rotation steps, each row followed by its count of steps:
The counts run from 0 to 448.
[137 173 148 132 131 129 158 125 121 139 163 119 113  94  94  90 129 104
 169 132 139 112 155 157 127 148  90  64 106  78 160 120  90  93 192 140
 148  91 110 148 135 151 131 151  98  88 120 108 134 138  90 137 154 159
 108]  35
[134 125 175 129 138 138 146 118 101 146 157 110 140  96  91  72 127 104
 148  73 100  96 144 133 141 153 125  69 124  82 139 123 138 107 177 123
 157 117 119 170 111 102 130 122 139  95 165 116 157 144 124 146 152 140
 123]  419
[158  93 161 117 130 147 143 110 133 113 111 114 103 104 103  92 104 105
 122 107  98 177 132 137  77 106 117 132 118 142 150  75 154  79 164 141
  97  94 141 131 154 102  90  70 132 104 103 169 128 142 173 124 159 105
 143]  135
[136 132 144 128 158 112 179 130 156  99 131 112 144  64 134 126 144 116
 150 188 154 124 154  98 141 159 132  96 122 113 126  85 112 131 131 151
 128 109  87 139 150 126  89 153  66 133 123 160 158 171  89  91 171 128
 131]  129
[156 118 185 106 134 132 131 136 101 150 177  94 152  97  85  91 122  83
 159  76 100 130 146 123 135 155 129 108 126 104 142 145 115  79 163 125
 149  85 124 153 109  88 150 116 145  98 107 124 157 152 147 131 174 111
 114]  276
[129 122 180 130 105 141 129 116 134 147 159 134  62 117 108 102  96 112
 133  76  94 126 149 162 103 129  95 111 124  87 148 115 116  72 185 143
 120 118 140 119 150 121 123  83 113  89  79 128  93 136 141 144 162 131
 111]  344
[149 144 151  98 135 119 170 143 166 109 102 110  52  73 120 134  88  96
 129 116 100 133 133 142 152 132 142 130  98 132 122  89 128  77 148 153
 135 159 159 109 117 140  92 102 131 161 148 143 142 169 129  80 148 107
 133]  192
[130 107 180 129 139 127 119 123 112 141 179 131 156  67 102  84 131 117
 142 119 131 106 165 121 138 160 113 102 127  86 139 115 144 117 149 123
 132  94  77 163 125  83 132 124  84  93  96 144 139 146 131 158 173 155
 107]  341
[132 157 136 127 108  85 172 115 154 108 133 103 116  76 119 145 146 120
 167 126 156  86 155 127 117 144 100 123 119 128 174 110  83 123 186 125
 137  99 100 118 172 121 111 126  78 129  93 120 102 158 114  96 172 160
 131]  140
[151 155 159 139 164 156 136 158 103 125 116 182  82  76  86 111 106 137
 132 137 163 134 151 172 126 139  97 120  77  76 125  82 151  90 133 176
 129 127 119 130 154 108 110 150  87 117 126 131 124 142 114 135 137 144
 112]  99
[160 100 166 121 166 153 153 135 119 107 116 123 166  68 123  99 130 107
 123 141 141 166 139  93 125 147 135 130 115 117 123  67 165 111 107 144
 124 104 101 154 138  88  93 126  94 136 126 176 168 170 132 117 168  92
 130]  3
[113 158 173 130 104  84 140 102 139 123 127 123 107  67 114 118 117 126
 144 103 129  83 165 143 116 136  89 123 121 101 166 109  96 121 167 121
 120 120 112 130 153 106 122  98  72 123 106 124  78 148 119 132 158 166
 114]  332
[131 133 159 128 150 140 182 147 176 116 135 121  60 112 124 106 118  83
 142 106 125 130 138 137 129 152 132  65 136  92 110 103 111  84 178 171
 154 144 149 132 121 157 102 105 112 125 133 117 122 179 104  94 141 121
 145]  114
[128 149 178 126 106  82 154  83 142 118 131  90 133  57  98  79 100 102
 129 118 114  93 170 129 122 148 118 112 112  83 163  93 104 134 151 124
 123 121 121 146 125  93 135 100  82 116 136 123  99 166 112 137 143 158
 130]  447
[174  88 138 121 151 130 128 130 133 105 133 114 145  65  89 123 126 106
 131 136 137 165 138 105 102 131 123 142  94 148 139  83 169 110 133 129
 118  64  79 138 152  78  96 143 109 112  97 172 144 126 157 114 172 116
 142]  262
[125 158 180 109 106  85 164 104 159 128 146 108 100  73 132 118 109 125
 149 111 114  88 161 149 145 146 100 115 131  96 165 106  81  94 170 118
 122 139 143 128 144 131 133  80  81 126  95 114 102 174 118 129 154 156
 104]  333
[153 110 147 118 123 122 162 148 130 132 154  99  85 107 105 144 136 101
 173  52 108  76 114 115 156 163 151 128 136 132 138 134 117  88 185 124
 162 134 140 128 134  92  98 144 151 123 122 104 148 153 142  97 162 131
 132]  286
[158 111 132 122 176 135 166 156  99 113 124 139 132  69  89 122 152 147
 162 121 142  89 127 115 176 165 151 104 115 122 144  91 153 130 150 127
 145 129 102 165 150  85  78 179 103 115 154 130 181 150 135 120 146 156
 132]  416
[162  87 128 143 140 156 146 112 116 104 118 111 137  97  88 132 131 151
 156 104 131 103 126 114 110 152 126 116  92 112 152  83 162 133 151 125
 122 103 105 137 183  72  64 192 117  82 124 144 157 121 138 144 151 141
 128]  42
[132 181 138 134 141 135 150 134 104 136 135 139 109  87  67  89 131 118
 164 136 152 114 152 158 109 143  92  94  92  89 158 101 103 113 184 150
 127  95  91 143 139 116 124 150  97  91 127 115 128 124  99 127 148 175
 123]  34
[165 127 139 102 168 139 173 149 102 106 124 132 125  85 115 145 134 158
 162 138 129  96 118 124 185 167 144 111 106 120 143  93 139 110 132 136
 125 148 134 142 173 100  63 183 112 120 131 134 197 153 128 119 134 117
 112]  415
[162 131 157 105 140 124 162 107 128  90  67 131  98  70 109 105  87 149
 117 124 107 141 147 149 125 123 123 131  95 118 146  55 144 102 140 149
 101 147 166 134 151 102  96  92 106 139 160 147 130 164 153 123 114 121
 134]  318
[136 165 148 132 114 120 148 154 143 130 145 110  63 101 117 126 118  96
 150  76 129 112 137 155 123 148  93  73 109  77 136 131 124  85 190 126
 183 120 142 133 132 159  88 154 126 125 120 120 124 127 115 120 162 137
 113]  295
[152  61 155 134 123 142 152 109 171  99 136  84 106 125 123 115 110  86
 122  70  90 149 113 102  97 125 143 108 128 128 130  93 155  99 162 124
 125 108 132 123 151  94  77 108 143 107 106 153 129 157 155 112 161  97
 148]  249
[151 130 134 110 119 108 161 140 149 120 165  94 116  96 123 144 137 114
 179  72 135  74 135 117 169 172 146  92 131 124 144 154  99 100 180 112
 171 123 142 139 141 110 102 151 118 127 114  94 152 163 134 105 156 138
 120]  285
[169 147 170  83 128 129 151 125 140 102  94 137 102  64 136 122  91 153
 135 123 122 130 144 157 130 128 104 140  98 122 153  78 126  74 124 137
 105 147 176 117 170 113  97  95  93 150 112 144 132 162 154 127 135 111
 100]  203
[180 162 125 102 168 116 164 155 142 102 107 117 139  57 112 134 133 108
 150 170 177 148 147 119 137 148 116 117 105 140 134  91 124  86 139 147
 145  91 102 133 141 130 102 146  80 160 109 140 159 167 124  94 147 119
 134]  387
[169 178 155 106 144 136 169 145 130 108  86 112  92  73  99 139  87 102
 146 155 121 160 154 136 102 136 111 160  84 117 144  76 105  94 126 171
 110 114 145 105 150 122 106 130 122 150 126 147 138 153 112  84 150  98
 134]  385
[136 179 170 137  93  84 147 118 144 116 104  92 103  60 110 104  98 103
 132  72 122  90 159 129 103 137 119 116 101  84 154 107 109 124 156 118
 160 131 143 130 129  99 125 114 117 159 143 117  84 160 123 122 144 151
 138]  189
[166 128 149 106 171 168 164 115  82 116 102 151 148  97  68  82 120 151
 161 146 132 115 147 135 132 142 118 114  92 108 159  78 129  97 159 152
  92  99 128 148 149  84 118 138 106  76 144 122 162 149 131 132 124 151
 131]  32
[123 108 201 118 134 135 145 156 115 153 169 107 106  76 110 112 124 101
 136  81  67 112 133 120 162 141 132 125 157 108 125 106 124  89 145 140
 137 144 123 146 128  91 130  95 136 120 109 153 152 159 138 114 197 106
  92]  210
[143 145 154 125  86 102 135 107 141 122 132  98 111  86  99 101 113  98
 144  72 127 121 152 136  83 121 101 131 108 123 168 119 111  86 195 114
 141  82 130 128 142  98 129  89 119 111  95 118  86 138 143 117 160 149
 141]  266
[113 115 178 126 137 107 151 158 128 158 164 106  91  80  98 119 141  95
 144  75  95  98 132 114 168 153 144 126 154 132 116 119 125 111 162 137
 144 138 101 147 118  87 120  97 123 139 117 142 137 173 138  94 197 141
 109]  209
[144 144 134 107 116 112 144 123 137 129 152 118 103 103 101 111 114  99
 159  94 135 115 146 167 116 136  90  91 106 119 161 129 100  67 214 125
 149  77 126 126 135 146 122  92 110 100  89 104 107 139 153 129 151 146
 131]  151
[121  95 189 128 120 134 151 109 138 134 162  76 139 106 126  85 124  76
 134  91  76 157 140  99 110 133 124 101 145 114 131 102 123  97 153 128
 134 100 117 153 124 112 122  81 139 103 104 166 151 160 140 120 191  92
 129]  133
